In the data rows, the value 128 means zero.
Each pair is two rows. How far apart are they, by a hidden measure? 0 means very close, and 30 very far. Two or three weighted sums of its numbers give each row a place; it is the straight-line distance between the places.
105:136:125:122:136:121:102:128:127:137:130:077:170:135:090:165
113:114:215:187:126:123:141:167:071:113:185:133:092:187:178:179 -> 14
081:176:164:138:130:118:091:139:149:108:158:115:076:147:150:184
182:080:106:079:087:094:130:127:130:116:118:145:078:111:069:122 -> 8
074:152:144:192:172:133:126:134:135:113:166:118:128:163:185:168
176:115:115:119:129:130:158:145:178:127:091:127:122:134:115:111 -> 12
138:099:128:159:139:129:114:156:064:135:182:110:131:147:145:147
146:138:152:127:116:103:122:145:121:091:182:112:129:173:123:129 -> 12
093:161:166:176:158:119:101:136:143:108:166:134:098:145:190:157
120:112:128:102:160:100:093:150:132:111:133:094:160:136:104:138 -> 14
115:129:101:148:148:149:078:136:145:152:133:133:164:113:123:132
119:114:111:124:145:149:099:161:116:144:130:110:180:113:111:117 -> 6
155:095:104:106:099:146:154:075:126:193:122:185:151:113:114:085
138:127:121:131:166:122:091:155:136:134:106:124:170:114:083:123 -> 13
113:152:121:112:147:132:102:166:151:102:127:132:144:132:097:114
122:115:140:110:107:136:104:151:113:111:116:070:151:116:079:152 -> 7
110:135:135:124:147:146:095:150:128:130:096:092:114:105:091:154
162:090:083:144:160:139:152:114:155:152:066:097:173:090:097:142 -> 9
152:148:105:113:097:159:124:074:162:195:086:197:086:075:125:090
140:088:146:134:152:090:117:179:047:100:163:113:121:173:146:142 -> 10
134:147:111:126:077:134:155:121:100:149:156:094:184:091:104:154
134:102:165:147:082:141:138:150:043:130:170:129:104:154:169:143 -> 10
107:150:144:095:149:101:071:139:125:113:138:125:147:159:122:124
103:149:161:181:130:129:141:129:132:085:147:089:096:158:165:178 -> 13
126:126:136:109:144:113:100:120:124:145:137:095:146:136:118:146
082:175:166:175:119:149:121:119:072:166:184:132:079:151:153:192 -> 15
127:154:141:070:110:092:129:149:140:146:115:125:138:128:164:108
146:150:119:096:106:153:109:113:136:215:107:182:104:060:123:101 -> 3
162:099:088:124:071:165:174:054:109:147:094:129:158:081:053:126
119:141:181:163:117:125:171:122:129:090:123:066:102:146:146:196 -> 3
149:133:099:152:139:132:134:140:174:122:086:172:138:100:127:097
050:196:152:185:140:104:113:131:165:100:184:121:123:162:165:137 -> 22
183:148:084:151:127:154:195:129:172:168:129:134:185:096:102:136
111:102:153:196:147:158:163:090:112:091:133:114:151:175:179:141 -> 14
171:182:143:079:135:116:122:079:171:171:088:166:089:115:136:076
144:133:098:090:141:148:131:077:159:186:110:211:114:099:127:064 -> 10
161:106:114:091:156:132:157:112:170:161:101:226:118:128:133:043
166:165:103:091:130:168:103:116:149:208:111:201:101:055:134:103 -> 3
125:117:091:127:133:100:170:156:112:073:157:136:141:127:131:129
113:189:167:122:105:125:076:143:162:121:127:100:102:112:095:141 -> 9
129:136:130:109:132:141:125:142:097:136:134:097:170:118:124:159
102:117:126:148:121:114:130:132:094:111:155:107:162:114:097:114 -> 9
050:165:174:196:147:135:144:108:093:091:140:120:094:148:200:129
137:134:111:113:128:161:141:127:152:135:110:155:123:088:104:127 -> 8
086:163:133:154:108:150:101:142:100:104:161:146:091:137:157:168
168:136:109:086:105:140:132:071:169:176:080:171:101:107:126:074 -> 5
149:082:159:140:084:121:129:151:037:106:196:068:093:152:142:167
160:128:115:124:105:144:151:091:146:176:109:154:120:087:091:124 -> 4
142:109:116:157:097:136:133:115:160:139:106:166:164:107:132:062
146:122:094:087:164:049:137:165:159:092:133:176:173:146:147:081 -> 12
143:062:098:087:132:109:141:091:118:146:110:149:177:084:105:085
153:140:115:118:125:153:136:085:157:156:115:207:101:093:100:110 -> 17
128:147:128:137:160:125:123:141:148:108:111:103:161:142:118:144
088:117:127:090:064:127:146:159:122:103:169:055:124:115:141:180 -> 16
100:113:144:111:148:112:112:166:145:094:141:123:132:151:112:122
079:121:158:091:142:141:054:137:144:144:116:149:152:193:088:123 -> 3
119:091:110:124:158:129:120:162:080:125:174:122:158:125:107:114
087:142:139:172:162:138:135:105:125:098:123:127:121:139:199:137 -> 2
157:134:078:116:112:176:161:047:145:195:096:116:179:047:079:100
080:137:148:113:168:097:118:136:119:083:141:137:155:132:095:135 -> 20
106:176:132:123:128:137:094:131:123:098:135:140:148:182:124:130
155:121:115:127:131:125:148:144:181:122:095:159:123:126:106:104 -> 7
105:120:132:166:165:142:134:158:084:128:168:152:094:164:182:136
106:155:144:122:143:131:070:163:130:132:154:125:145:114:099:124 -> 16
085:155:146:116:145:113:093:133:156:111:105:111:142:133:099:146
121:115:120:125:111:122:126:159:098:099:135:060:147:136:054:141 -> 15
082:139:092:120:176:116:154:167:140:145:125:163:128:134:104:148
122:078:165:132:090:156:089:122:055:147:140:108:089:152:127:112 -> 12
129:132:137:086:119:128:088:135:133:123:103:083:127:131:088:124
092:125:165:166:104:145:104:127:064:125:159:156:094:175:146:147 -> 13
137:112:166:086:120:113:066:175:131:120:121:116:147:116:081:124
092:171:153:157:120:176:158:126:111:092:092:125:141:167:111:140 -> 22
116:142:110:128:111:098:146:173:128:098:158:121:114:131:144:132
115:153:120:105:149:119:125:168:161:127:096:123:152:137:134:135 -> 15
139:147:100:121:110:177:160:068:161:178:097:215:121:081:126:089
116:142:176:181:073:145:115:107:065:155:156:117:073:153:181:174 -> 14
147:099:175:134:178:092:124:177:046:087:196:121:109:219:157:112
155:123:135:099:086:105:107:161:136:105:134:074:126:095:084:147 -> 15
122:105:153:143:136:113:123:121:126:100:155:105:114:142:148:163
124:167:149:098:128:112:110:137:160:150:131:084:160:141:110:173 -> 3
174:097:096:111:117:132:151:080:133:167:109:177:132:095:123:080
156:163:091:123:083:166:164:039:143:186:094:177:102:073:072:100 -> 9
106:171:149:170:135:124:140:140:119:130:149:130:097:175:156:148
179:107:113:097:106:128:154:081:147:169:106:156:100:098:112:078 -> 10
119:084:199:130:090:083:132:131:066:076:164:104:076:168:138:153
116:101:157:181:144:158:088:140:070:124:180:153:074:189:164:128 -> 17
179:151:104:091:112:130:133:076:159:158:084:180:114:098:127:100
110:123:150:096:117:128:106:143:154:143:107:115:160:134:085:138 -> 20
150:074:108:095:136:107:125:101:144:146:094:161:134:102:124:050
097:152:184:149:114:142:070:134:075:164:141:120:066:158:141:155 -> 12
073:149:138:199:125:143:153:093:120:117:144:069:115:125:161:194
154:078:105:088:149:102:125:108:177:075:051:140:130:177:121:100 -> 11
094:165:125:133:130:158:100:145:118:135:120:109:158:113:129:172
137:158:082:140:142:185:151:095:167:157:080:139:135:098:093:142 -> 10
154:091:105:125:147:162:122:089:130:191:110:179:141:098:127:071
125:202:090:108:099:147:135:137:137:144:131:103:131:092:151:168 -> 9
172:134:122:106:132:136:103:109:181:155:078:190:074:105:137:059
117:084:166:145:125:112:140:130:064:102:179:119:103:187:155:142 -> 6
121:118:163:152:126:119:105:151:088:154:120:085:081:161:158:114
134:198:136:134:117:080:158:143:144:116:155:117:097:131:157:116 -> 19
129:129:148:090:145:094:084:159:136:111:144:107:159:162:167:124
128:133:101:127:098:125:129:140:094:101:132:092:130:116:091:104 -> 16
152:126:100:135:121:129:148:095:166:144:129:191:099:110:107:083
187:121:105:113:134:140:149:111:160:153:083:132:144:100:108:105 -> 14
143:066:102:087:152:116:104:084:117:152:108:145:140:095:089:056
128:124:153:101:155:102:116:135:105:117:140:076:156:166:110:117 -> 10
173:158:105:151:134:141:155:132:183:137:107:171:135:113:088:132
170:089:119:132:099:116:141:046:143:156:154:200:076:065:097:091 -> 24
226:078:080:067:152:088:085:142:164:209:140:164:130:070:131:102
177:081:099:047:103:097:149:108:156:184:085:171:105:102:138:077 -> 5
150:133:083:138:104:193:131:075:165:194:099:204:119:093:149:090
152:118:106:121:114:121:182:166:083:114:165:078:147:121:138:139 -> 3
131:114:138:126:124:148:122:132:091:143:142:072:159:138:116:146
107:170:117:117:115:096:131:173:144:092:160:126:122:113:145:115 -> 14
130:127:152:144:158:100:109:145:142:125:145:100:091:132:179:143
170:133:106:085:101:129:166:064:160:184:080:181:120:093:128:094 -> 5
098:120:168:124:134:121:062:140:083:114:158:162:068:183:178:102
133:098:093:104:138:153:111:074:146:167:112:125:167:116:117:096 -> 10
083:128:131:137:124:165:126:132:128:124:113:099:170:114:103:154
121:105:156:131:098:117:118:125:074:099:164:087:098:161:140:133 -> 22
144:142:119:099:078:133:170:138:111:117:126:105:162:127:122:116
099:164:133:143:145:150:127:143:121:149:151:109:105:136:161:171 -> 7
201:104:112:115:132:102:158:146:133:163:134:210:123:094:152:093
149:113:092:077:087:094:188:074:137:134:055:140:160:095:070:094 -> 13
104:158:145:199:112:147:067:135:076:126:188:128:070:164:157:159
071:187:169:120:137:084:140:180:158:089:177:157:107:155:162:153 -> 26
133:137:093:158:150:158:091:154:096:124:129:134:173:106:094:122
107:164:145:149:121:149:078:147:148:151:140:137:144:108:108:159 -> 14
125:132:153:159:115:127:108:147:086:154:172:079:104:132:140:183
151:164:122:106:152:114:128:132:194:147:084:152:127:103:118:127 -> 9
116:148:171:110:124:092:075:159:136:070:158:105:083:179:152:160
109:181:124:109:094:127:165:142:134:122:135:112:129:125:117:138 -> 9
129:082:138:125:144:120:134:175:145:079:121:110:178:145:069:105
136:131:108:135:144:140:153:127:191:129:080:121:115:085:109:131 -> 4
179:086:089:089:154:117:187:109:157:136:101:149:189:117:113:096
116:118:134:146:110:133:101:133:101:124:137:097:144:081:129:141 -> 6
130:121:121:155:104:157:153:150:103:083:154:132:182:129:103:126
168:113:095:117:114:172:135:077:152:175:092:213:096:117:141:067 -> 7
117:135:139:121:130:151:116:152:100:135:103:081:142:132:092:139
104:127:154:140:109:108:129:135:101:096:158:112:089:153:153:153 -> 15
123:149:096:117:107:156:116:125:115:100:167:137:158:105:097:116
095:123:126:100:163:121:128:146:106:098:143:144:181:161:114:120 -> 15
177:128:113:151:130:151:162:117:177:113:094:107:102:103:088:116
125:116:092:132:075:127:147:147:093:095:182:104:152:121:084:125 -> 12
094:146:164:129:151:105:089:154:139:117:155:113:144:155:116:121
101:132:149:166:158:112:096:133:127:128:124:114:099:130:164:138 -> 8
147:102:140:077:125:118:136:154:116:080:120:118:119:131:125:127
183:093:071:099:181:123:127:117:180:168:112:094:165:102:136:121 -> 6
157:103:046:102:165:130:115:130:167:152:070:105:149:088:084:127
108:131:163:138:138:122:130:130:110:142:129:129:115:147:198:142 -> 10
139:099:093:134:175:132:132:176:182:119:113:140:134:111:127:122
099:137:163:177:134:133:083:152:077:135:162:114:059:178:167:161 -> 21
142:156:110:095:141:123:140:117:195:131:061:161:109:136:149:068
127:063:104:125:118:164:110:081:124:177:108:170:166:103:099:070 -> 14
123:173:090:123:144:108:121:161:137:098:158:126:124:117:151:109
094:193:138:126:143:103:137:135:124:149:150:128:107:127:165:173 -> 8
176:096:108:094:112:104:149:117:147:156:114:155:089:119:133:118
107:171:165:073:104:121:115:116:111:119:138:093:127:156:097:140 -> 11
128:137:119:161:126:167:201:105:135:118:083:131:124:131:080:138
136:121:177:165:112:141:099:151:082:155:169:110:094:153:147:147 -> 14
192:125:142:080:070:119:187:065:152:165:089:123:096:093:094:136
167:122:102:122:115:159:165:112:159:130:114:139:149:103:096:121 -> 10
074:161:157:117:149:138:103:139:139:108:134:147:126:184:106:117
082:138:184:143:146:122:071:161:107:140:150:153:049:192:191:138 -> 7
147:113:092:113:094:129:113:101:151:175:087:124:147:068:113:115
090:133:110:172:145:133:144:115:127:079:163:111:123:161:166:135 -> 5
109:135:164:136:154:112:103:163:113:110:147:146:146:171:120:105
109:142:108:089:093:174:156:150:116:103:189:080:142:126:130:112 -> 5
117:140:169:137:125:088:102:161:106:128:151:108:065:148:169:131
090:174:141:146:146:167:103:140:125:135:110:157:144:155:110:133 -> 14
123:126:144:117:140:115:125:168:105:099:136:112:160:166:102:131
146:104:124:142:134:110:122:146:107:091:151:143:136:131:120:111 -> 6
068:149:138:211:124:161:153:048:108:124:122:074:117:124:162:193
142:159:132:094:088:118:134:142:136:134:134:102:122:118:110:138 -> 10
110:135:115:168:155:152:094:152:133:123:143:114:146:137:081:153
144:156:101:098:100:146:151:097:160:189:126:176:109:071:129:118 -> 13
132:085:091:122:116:153:114:087:125:158:092:147:126:079:074:079
178:120:111:093:114:118:135:133:136:163:109:158:094:109:139:121 -> 12
123:112:076:098:143:115:132:118:163:170:098:153:134:064:094:089
094:131:160:161:099:162:128:120:071:143:156:135:101:157:156:152 -> 16
112:121:211:112:138:097:047:159:111:101:176:126:066:182:169:140
109:130:166:116:130:104:110:128:128:105:136:135:115:165:162:146 -> 5
152:120:082:111:115:163:170:078:127:166:096:154:167:078:086:105
104:107:114:140:160:123:120:150:114:100:146:115:162:143:091:133 -> 6
109:116:136:103:133:091:143:140:115:124:161:068:143:184:074:161
107:140:151:119:144:090:117:170:109:093:161:103:083:172:150:132 -> 6
152:143:131:115:106:087:167:143:103:083:156:097:151:142:118:134
166:088:072:092:113:149:178:080:148:131:132:114:152:075:060:089 -> 15
123:146:151:112:115:097:139:123:077:113:146:127:096:153:158:148
129:107:116:117:142:116:098:160:123:120:133:096:178:141:104:109 -> 10
102:162:155:168:136:123:159:110:110:070:149:107:120:163:210:156
151:131:063:102:103:163:170:062:140:154:055:154:174:058:093:084 -> 9
126:120:097:129:181:115:098:160:145:135:149:108:179:122:131:138
169:113:091:079:112:133:147:097:135:171:103:179:092:090:120:100 -> 9
115:141:131:109:105:131:127:126:104:129:116:116:130:111:114:109
113:129:157:161:132:130:094:176:093:130:167:163:076:174:179:108 -> 15
170:089:075:105:162:106:142:151:181:151:088:134:172:134:090:126
073:140:187:150:134:115:110:123:075:116:162:135:083:174:151:153 -> 14
117:111:153:117:130:121:090:159:126:129:120:082:109:125:141:135
174:094:107:115:129:140:187:095:123:148:110:154:126:098:110:089 -> 11
135:132:116:150:156:105:107:157:121:084:136:110:140:146:078:156
049:171:137:154:169:117:084:130:112:112:151:122:099:134:165:167 -> 15
121:132:157:156:108:155:149:148:103:100:132:107:134:133:094:160
120:087:131:116:122:086:120:172:123:113:141:072:171:132:081:154 -> 13
134:137:173:141:159:085:134:191:109:073:177:104:117:170:179:154
127:175:127:123:123:134:135:151:130:102:148:146:161:119:145:109 -> 3
108:114:122:123:134:103:108:145:113:113:121:136:159:112:108:097
095:137:130:119:124:182:110:139:113:097:141:140:180:155:126:115 -> 5
119:143:173:169:111:130:102:123:092:123:147:115:078:156:149:139
148:059:104:123:121:129:138:094:107:116:107:174:148:107:087:056 -> 17
093:131:171:181:121:111:092:117:057:146:142:165:092:144:149:133
089:163:174:171:116:151:178:108:125:097:138:086:087:183:153:177 -> 4
113:117:121:123:143:127:079:168:149:152:147:098:115:137:111:143
126:133:104:032:120:085:124:132:132:158:081:137:173:095:155:042 -> 6
120:129:118:108:134:143:089:136:132:172:087:117:190:102:107:133
167:118:075:103:119:150:137:070:164:177:108:142:178:065:092:087 -> 14
166:093:103:054:132:095:132:131:137:153:121:165:090:120:131:096
164:114:124:112:098:150:126:076:156:108:091:135:138:102:088:086 -> 4
156:144:095:099:121:139:096:096:163:184:092:186:075:083:129:103
182:134:143:090:100:066:152:175:166:084:136:068:105:120:101:144 -> 3
111:121:122:125:121:125:109:161:112:096:125:075:158:155:068:151
141:150:178:149:124:108:091:137:108:144:129:146:085:161:160:172 -> 13
166:141:071:139:200:177:113:118:211:184:081:149:165:061:115:172
132:121:097:174:096:136:125:159:088:096:146:114:124:107:086:100 -> 29
120:136:159:175:098:162:132:117:057:114:145:132:089:146:139:182
146:088:051:093:108:158:124:075:148:153:087:160:152:066:107:080 -> 17
101:155:166:174:156:125:144:133:146:101:129:093:112:180:198:160
124:113:200:139:093:122:115:108:056:145:167:118:090:154:156:163 -> 10
150:117:058:123:149:161:170:115:140:164:113:181:176:089:127:095
069:179:147:159:131:123:148:096:147:117:119:076:095:138:185:183 -> 11
114:150:131:132:096:144:115:150:100:117:131:118:135:110:097:150
097:140:159:138:099:153:103:120:079:145:119:121:099:121:140:163 -> 4
112:127:117:135:167:125:110:154:140:103:119:128:162:157:127:098
113:145:158:115:149:092:105:167:155:090:120:124:136:159:119:118 -> 8
165:099:092:114:096:175:121:029:109:220:106:136:181:037:092:111
137:105:105:120:174:169:120:137:196:165:070:139:136:078:124:138 -> 22
153:167:214:200:121:091:074:139:082:127:119:134:053:170:137:191
160:110:126:095:103:097:154:096:176:153:087:166:072:120:122:076 -> 17
121:171:103:087:139:086:157:167:133:087:165:139:154:148:143:100
132:128:095:128:139:110:164:131:149:127:072:161:117:120:121:112 -> 16
124:107:129:140:143:110:100:135:131:102:118:123:101:177:156:149
069:180:147:135:136:120:130:120:145:111:121:139:105:168:186:142 -> 7
